0: [334, 253, 482, 389, 770, 357, 277, 463, 579, 513, 663, 615, 282, 395, 431, 607, 640, 720, 723, 330, 420, 543, 677,
 537]
1: [312, 385, 482, 278, 527, 688, 432, 352, 534, 734, 752, 261, 414, 351, 586, 674, 618, 455, 259, 573, 575, 631, 699,
 426]
2: [644, 518, 593, 654, 306, 556, 521, 706, 402, 336, 465, 681, 326, 461, 254, 364, 750, 720, 259, 396, 619, 410, 478,
 581]
3: [334, 540, 659, 676, 527, 556, 697, 750, 402, 314, 376, 482, 458, 594, 718, 364, 286, 411, 480, 286, 597, 609, 633,
 250]
4: [467, 717, 747, 654, 660, 556, 720, 397, 313, 358, 376, 504, 702, 616, 520, 298, 485, 411, 458, 352, 575, 609, 257,
 250]
5: [754, 562, 261, 345, 417, 511, 720, 640, 313, 447, 465, 482, 635, 727, 564, 298, 375, 234, 701, 617, 531, 653, 412,
 338]
6: [467, 407, 570, 610, 262, 445, 476, 551, 733, 668, 332, 504, 370, 550, 741, 718, 264, 587, 392, 308, 420, 300, 677,
 648]
7: [556, 452, 482, 676, 616, 290, 565, 618, 733, 336, 509, 261, 657, 771, 387, 386, 463, 411, 679, 728, 310, 233, 522,
 360]
8: [312, 540, 548, 721, 417, 578, 631, 750, 711, 270, 376, 416, 370, 461, 608, 342, 286, 587, 524, 264, 663, 476, 677,
 471]
9: [290, 319, 504, 389, 770, 445, 233, 574, 424, 535, 641, 593, 348, 285, 608, 696, 485, 698, 745, 374, 376, 454, 655,
 559]
10: [423, 407, 548, 588, 726, 379, 344, 463, 689, 491, 243, 438, 635, 682, 630, 519, 308, 565, 546, 750, 752, 255, 279,
 338]
11: [268, 430, 460, 610, 262, 578, 543, 507, 733, 601, 310, 482, 370, 461, 674, 652, 286, 654, 546, 396, 398, 322, 699,
 758]
12: [489, 363, 416, 278, 748, 622, 255, 574, 313, 402, 442, 703, 392, 263, 586, 475, 529, 499, 767, 661, 332, 543, 677,
 670]
13: [511, 761, 725, 301, 373, 622, 675, 242, 335, 491, 442, 460, 724, 594, 365, 298, 529, 587, 436, 418, 553, 631, 257,
 670]
14: [754, 562, 305, 367, 726, 666, 476, 242, 335, 469, 509, 570, 635, 285, 431, 298, 529, 344, 657, 750, 420, 587, 389,
 692]
15: [312, 341, 570, 588, 748, 556, 344, 463, 711, 623, 243, 371, 458, 550, 652, 652, 286, 477, 436, 706, 752, 498, 257,
 404]
16: [511, 496, 615, 632, 373, 246, 388, 441, 733, 690, 597, 460, 304, 572, 696, 762, 574, 256, 392, 440, 310, 521, 655,
 338]
17: [688, 761, 305, 323, 439, 467, 543, 728, 380, 270, 487, 438, 525, 682, 696, 408, 242, 344, 635, 595, 597, 631, 522,
 294]
18: [688, 584, 239, 256, 373, 622, 476, 286, 446, 601, 708, 659, 547, 329, 453, 431, 507, 742, 347, 396, 398, 631, 544,
 736]

[445, 363, 593, 499, 682, 644, 388, 463, 579, 712, 243, 283, 503, 550, 741, 696, 375, 411, 325, 639, 730, 543, 257,
 338] 15 10 1 6 4
[511, 430, 460, 676, 262, 379, 388, 728, 490, 358, 663, 703, 458, 285, 276, 541, 750, 632, 635, 352, 575, 300, 544,
 603] 2 0 9 8 11
[334, 407, 305, 234, 461, 644, 498, 286, 534, 756, 730, 460, 392, 373, 564, 607, 684, 654, 281, 507, 420, 609, 699,
 559] 1 18 0 9 11
[401, 385, 482, 278, 594, 688, 344, 419, 468, 756, 553, 239, 458, 550, 497, 740, 618, 256, 325, 617, 641, 697, 655,
 338] 1 15 16 0 9
[754, 562, 261, 367, 638, 533, 720, 485, 247, 447, 420, 460, 702, 660, 343, 342, 507, 300, 679, 728, 575, 587, 279,
 404] 5 14 17 4 13
[578, 761, 305, 256, 395, 666, 587, 242, 468, 557, 531, 615, 657, 307, 497, 364, 485, 720, 414, 352, 442, 675, 412,
 714] 18 13 14 2 1
[334, 452, 548, 588, 505, 246, 410, 397, 689, 645, 663, 504, 282, 594, 520, 762, 728, 455, 392, 308, 354, 609, 699,
 316] 16 0 1 6 9
[710, 540, 283, 389, 682, 644, 587, 264, 247, 469, 442, 570, 746, 439, 321, 320, 485, 344, 701, 772, 509, 543, 367,
 625] 14 5 13 12 18
